In the rows, zero is written as 128.
The rows below come in pairs that one turn or mirror swaps. Which row does each named row swap with?
The rows were stretched afterwards, more along some directions than others.
z_467: [ 64 136 160 159 147 125 120 101 116 120 118 135 131 113 131 128 138 128
 158 117 130 142]
z_86: [120 119 133 135 135 125 139 123 102 106 112 122 137 100 101 145 166  98
 109 110 136 128]
z_641: [131 112 141 110 145 160 110 154 127 148 104 149 161 140 134 125 101 135
 125 104 134 107]
z_605: [155 128 145 142 135 153 154  88 146 113 151 136 115 125 129 133 152 130
  97 142 112 131]
z_531: [154 123 147 136 132 157 161  96 138 107 149 134 113 114 128 129 140 125
  90 145 101 139]
z_340: [123 151 123 124 127 123 151  92 153 122 133  95 131 126 147 136 112 153
 122 146 134 113]
z_166: [141 148 140 123 150 125 115 108 154 120 112 111 106 151 119 141 143 126
 105 126 150 110]
z_252: [107 125 157 143 158 145 100 130 115 138 119 160 139 121 146 113 122 117
 148 117 126 155]
z_682: [122 109 152 159 167 173 130 121  96 164 115 106 173 125 125 142 116 131
 101 135 140 118]
z_241: [ 93 127 161 151 153 145 100 123 109 136 122 152 134 122 141 112 121 116
 156 115 136 148]
z_236: [150 132 129 154 101 143 150 146 108 108 108 120 107 128 114 134 122 125
 114 127 145 127]
z_209: [112 155 131 125 128 108 141  83 149 102 130 104 114 120 131 150 139 139
 139 134 138 126]
z_471: [118 155 132 119 134 109 143  93 147 108 133  98 123 126 143 139 121 144
 128 142 134 122]
z_787: [147 108 141 151 141 146 121 129 109 128 133 138 131  94 103 129 165  86
 114 126 137 135]
z_752: [138 101 153 168 143 146 109 137 137 164 151 128 109 103 119 118 122 120
 162 150 131 141]
z_632: [125 128  94 144  93 114 173 128 119 109 123  91 143 126 101 143 114 153
 118 148 141 100]
z_734: [ 71 134 188 157 180 126  99 130 115 128 140 114 126 101 141 135 110 101
 147 123 116 166]
z_908: [118 124 126 120 133 118 136 138  99 101  98 120 140 116 106 147 153 103
 110 105 141 129]
z_698: [160 135 134 130 147 127 129  95 158 115 151 117  93 131 131 132 139 125
 116 147 138 123]
z_326: [151 129 121 138 132 157 139  96 134 155 127 102 152 137 145 141 114 158
 110 155 146 109]
z_796: [ 77 154 198 139 158 135 105 120 132 109 141 121 127 105 123 147 128 102
 139 108 127 146]
z_10: [ 93 125 165 153 162 112 106 149 110 124 157 107 125 104 144 132  96 113
 154 146 108 160]
z_863: [133 118 112 154 109 109 157 133 119 123 158  99 132 116 114 139  95 136
 144 166 130 128]
z_724: [145 133 138 141 155 130 141  96 157 120 122 121 107 144 118 139 135 129
 103 141 140 107]
z_880: [109 139 136 109 136  94 138 117 120  91 114 110 121 112 123 145 144 100
 123 106 142 131]
z_715: [127 131 104 149  94 123 173 118 114 105 119  97 144 123  90 147 137 148
 108 142 141 100]
z_427: [118 120 149 109 147 155 141 133 136 133  89 118 156 136 106 154 130 139
 104 104 128  99]
z_199: [139 116  98 149 107 108 154 142 104 120 136  83 136 127 116 134 104 147
 121 163 144 117]
z_167: [ 99 117 164 159 161 116 112 151  99 126 154 106 135 109 140 138  89 114
 160 149 120 158]
z_773: [133 114 142 105 137 167 126 138 133 148 100 134 159 141 113 138 115 138
 117 106 137  97]
z_5: [137 107 152 165 133 135 117 141 146 159 150 140 118 102 121 114 124 116
 154 151 120 139]
z_823: [131 141 129 137 132 143 156  89 143 131 145  95 139 122 148 128 108 148
 106 153 126 118]
z_78: [132 118 131 141 132 107 127 152 104 118 168  90 126 120 130 136  93 133
 147 160 130 137]
z_795: [108 117 160 147 133 128 109 146 142 143 145 127 117 111 118 131 109 133
 180 141 125 133]
z_512: [ 78 128 183 151 174 125 104 140 109 129 150 117 133 105 140 132  97 104
 149 130 106 157]
z_701: [109 108 154 154 167 158 106 146  83 159 102 109 167 130 120 141 123 127
 107 124 142 121]
z_479: [114 112 144 148 165 166 125 131  94 161 105 108 173 132 124 137 116 136
  94 127 137 113]
z_188: [103 159 131 109 127 110 142  97 143  97 127 106 125 124 137 137 124 136
 135 124 136 120]
z_799: [117 135 107 146  99 125 165 111 119 106 117 100 140 117  89 145 150 143
 117 135 147  98]
z_190: [127 110 143 148 179 168 122 113 107 173 121 104 163 127 127 138 115 132
  98 139 146 121]
z_657: [158 122 111 151  98 153 153 135 103 119 118 118 118 131 103 127 129 135
 109 130 153 116]
z_790: [ 90 115 157 152 166 153 111 146  82 144  91 111 164 130 116 142 121 120
 106 107 144 130]
z_674: [ 84 120 163 152 136 116 127 144 138 142 128 120 125 111 119 137 106 139
 181 133 123 143]
z_442: [115 134 104 144  96 123 173 106 115 104 109 104 140 123  85 154 144 144
 118 127 148 103]
z_677: [ 70 135 142 175 115 133 149  94 117 116 106 121 140 117 103 139 156 140
 136 119 141 110]
z_356: [ 65 111 167 155 146 145 156 133  88 108  95 133 140 118 120 143 121 141
 125 106 111 152]
z_33: [122 147 137 149 106 136 145 136 120 109 115 117 108 128  98 131 122 117
 120 115 140 125]
z_345: [100 122 157 158 146 129 108 155  98 123 155 110 130 110 142 136  89 121
 157 144 116 165]
z_522: [141 105 139 115 141 163 118 148 123 145 110 142 145 142 124 123 103 125
 124 107 131 119]
z_313: [ 63 143 163 166 148 132 130  90 129 125 124 132 129 106 126 129 142 126
 153 123 126 140]
z_508: [120 116 145 107 144 150 137 134 138 139  89 124 162 141 113 153 125 141
 112 104 130 105]
z_968: [146 122 135 140 149 169 138 102 120 155 140  96 158 132 134 138 119 153
  96 147 140 104]
z_48: [142 110 138 116 134 155 116 152 128 153 100 150 153 146 134 117 107 131
 120 113 132 116]
z_678: [116 103 164 146 181 123 129 118 116 124 112 111 115 106 127 156 164 127
 110 137 127 153]
z_680: [ 75 127 166 142 143 116 123 149 133 129 120 116 122 120 120 139 100 142
 176 126 121 137]
z_952: [172 104 113 148 124 118 137 146  95 133 127 112 107 130 118 128 138 135
 121 154 158 141]
z_972: [161  98 116 158 130 127 133 140  95 141 119 111 108 131 120 124 134 150
 120 165 153 139]
z_579: [126 109 154 158 141 140 109 145 144 149 152 140 125  99 123 124 120 124
 160 143 121 128]
z_346: [ 92 133 164 131 154 143  96 147  95 132  86 113 158 146 111 151 130 131
 118  99 169 116]
z_916: [147 106 140 159 146 147 123 133 113 137 134 147 136  92 105 126 161  95
 118 133 127 145]

z_773 swaps with z_795
z_657 swaps with z_698
z_677 swaps with z_880
z_236 swaps with z_724
z_632 swaps with z_340
z_522 swaps with z_752

The rows below come in pairs that one turn or mirror swaps. Which row does each named row swap with?
The rows were stretched afterwards, more along some directions than others.
z_829: [102  94 111 116 127 149 143 114 133 126 137 109 142 157  81 120 132 108
 173 120 145 133]
z_920: [117 119 142 146 100 119 135  92 141 114 171  98 128 133 137 152 144 145
 134 148 162 152]
z_246: [150  96 147 130 124 108 120 146 137 120 110 136 147 140 118 134 144 135
 125 125 141  96]
z_617: [ 90  94 111 173 131 116 128 110 143 127 124 139 131 121 115 118 131 100
 169 127 123 137]
z_625: [ 85 100 130 145  98 136 144 118 132  80 164 107 128 118 155 158 142 154
 131 135 150 131]
z_279: [122  86 139 154 139 117 130 143 120  64 147 146 141 107 111 121 134  99
 142 110 126 110]
z_902: [151 117 138 144 100 114 160 124 119 109 158 116 130 149  99 101 140 125
 156 111 159 132]
z_511: [154 117 140 141 107 124 163 130 114 119 151 103 130 143 105 101 143 126
 154 103 160 126]
z_262: [ 97  86 116 123 141 150 154 116 143 126 122 112 145 148  94 130 124 115
 159 137 153 140]
z_168: [144  89 146 140 123 109 130 149 128 125 109 144 162 150 118 140 133 128
 130 119 140  96]
z_973: [118 115 140 146 108 128 137  96 138 110 161 101 146 131 137 152 138 146
 134 157 158 147]
z_305: [ 86 104 132 150  93 141 155 124 140 102 180 113 120 136 150 155 158 139
 145 118 148 145]
z_673: [105  93 117 111 138 151 151 117 145 131 128 114 137 156  83 120 119 117
 170 125 147 135]
z_936: [ 88  93 107 175 136 133 132 122 142 129 128 106 135 124 113 118 136 104
 168 133 125 130]
z_750: [129  95 151 144 141 119 130 149 123  91 163 138 127 107 118 123 138 111
 135  94 125 124]
z_985: [ 95  99 138 139  94 134 152 128 135  90 171 112 128 120 145 166 154 156
 121 131 141 133]
z_423: [139  86 142 152 131 110 109 151 147 120 123 143 164 143 113 122 135 118
 137 105 135  94]
z_180: [123  95 139 144 136 114 133 138 119  76 166 144 134 108 123 120 132 103
 145 111 131 112]
z_636: [ 92 105 144 144  90 134 144 135 133  99 173 121 117 124 153 156 145 151
 130 120 141 140]
z_651: [128 101 144 152 139 118 118 149 124  87 158 131 127 101 133 121 125 104
 139 107 128 111]
z_525: [146  84 142 139 128 113 124 150 133 121  87 128 155 136 121 135 123 131
 129 123 137 100]
z_124: [ 78  99 116 146 104 143 148 123 122  96 163 123 124 118 152 152 145 146
 143 121 130 132]
z_463: [138 110 127 144 116 121 157 130 111 101 147 116 128 140 106  99 132 123
 162 111 164 112]
z_613: [ 85 100 126 156  98 150 152 122 137  98 155 114 123 116 153 158 153 147
 130 131 142 144]
z_414: [136  92 157 155 138 118 132 148 127  92 151 137 137 107 115 119 142 104
 128 107 127 119]
z_830: [134  97 151 151 137 122 127 149 124  92 159 129 130 113 117 120 139  99
 137 108 127 111]
z_804: [ 94  96 108 172 145 130 130 121 143 130 108 123 138 128  99 101 134  98
 168 133 124 130]
z_513: [ 86  93 135 148  99 146 148 135 149  96 191 111 136 133 135 148 146 150
 126 115 153 139]
z_562: [ 93  91 139 138  96 138 155 130 133 100 159 110 123 115 159 167 132 157
 125 128 146 142]
z_735: [ 77  95 123 161  99 144 142 133 145  95 177 112 124 129 159 157 158 141
 138 138 152 131]
z_420: [132  86 139 149 136 119 116 152 146 120 107 141 151 154 108 127 153 111
 128 121 142  99]
z_817: [ 86  89 132 146  95 141 143 139 134  85 167 105 137 126 149 160 146 154
 126 126 141 128]
z_452: [143  86 138 149 135 118 126 140 138 128  89 147 160 138 122 136 139 124
 126 128 141 102]
z_783: [ 75  95 120 147 101 140 146 129 135  76 170 107 121 122 148 150 145 147
 142 127 150 126]
z_275: [ 82  89 128 148  99 145 148 140 137  81 171 110 121 120 157 154 141 147
 127 126 150 126]
z_983: [153 114 140 134 142 128  99 126 138 111 102  88 148 140  93 127 132 115
 146 130 125 108]
z_37: [136  92 141 150 141 122 130 146 123  82 141 138 136 109 109 126 136  98
 138 110 116 116]
z_384: [146 112 125 139 106 117 155 126 118 101 150 113 144 149  98 107 127 126
 152 115 162 125]
z_56: [ 97  95 117 122 129 144 156 105 137 139 143 127 138 149 104 123 129 111
 175 129 151 140]
z_979: [151 110 132 139 112 116 152 131 115 112 145 118 136 149  89 102 144 125
 149  98 154 125]
z_232: [147 119 129 144 102 118 161 122 118 118 155 116 117 144 111 103 141 128
 155 115 166 134]
z_111: [142 113 122 144 116 120 152 131 112  97 143 112 135 143  93  92 137 120
 156 114 156 109]
z_271: [138  86 138 139 141 113 111 143 134 103  93 131 165 136 119 134 130 124
 129 131 140  82]
z_208: [116 118 148 156 106 117 137  90 144 124 157 107 137 128 141 151 137 137
 134 155 163 147]
z_911: [ 97  99 108 169 138 123 120 117 142 131 114 120 138 132 104 104 132  95
 170 136 134 123]
z_967: [131  77 131 138 140 110 116 148 139  96 104 144 162 142 112 133 133 120
 134 126 144  85]
z_198: [140  78 134 147 127 107 125 150 138 102 106 144 161 142 122 130 128 124
 133 120 142  93]
z_386: [ 99 102 111 163 136 123 125 114 137 135 108 123 127 123 119 111 131  98
 178 128 130 132]
z_714: [146 121 133 153 134 127 101 119 131 120 103  87 151 135 111 122 138 117
 149 144 133 103]
z_970: [140  81 146 141 129 109 121 154 138 123 113 135 161 146 131 135 131 139
 125 123 149  95]
z_297: [115  92 121 113 132 137 145 116 149 139 133 122 140 160  91 117 124 117
 168 133 157 142]
z_538: [141 125 140 136 130 137 104 116 140 112 104  85 144 136  98 125 131 114
 153 137 128 114]
z_169: [130  85 125 150 124 121 122 147 147 110 112 134 162 158 113 134 147 122
 138 136 148  99]
z_205: [ 96  95 116 123 135 146 152 112 144 124 145 112 141 146 102 124 118 115
 176 132 150 143]
z_451: [103  94 122 168 151 117 129 123 146 137 123 130 134 124 112 107 124 108
 165 123 131 140]
z_956: [135  82 127 139 140 112 126 140 130 121  98 155 166 146 109 126 133 128
 129 126 136  97]

z_562 swaps with z_525
z_967 swaps with z_783
z_979 swaps with z_750
z_625 swaps with z_271

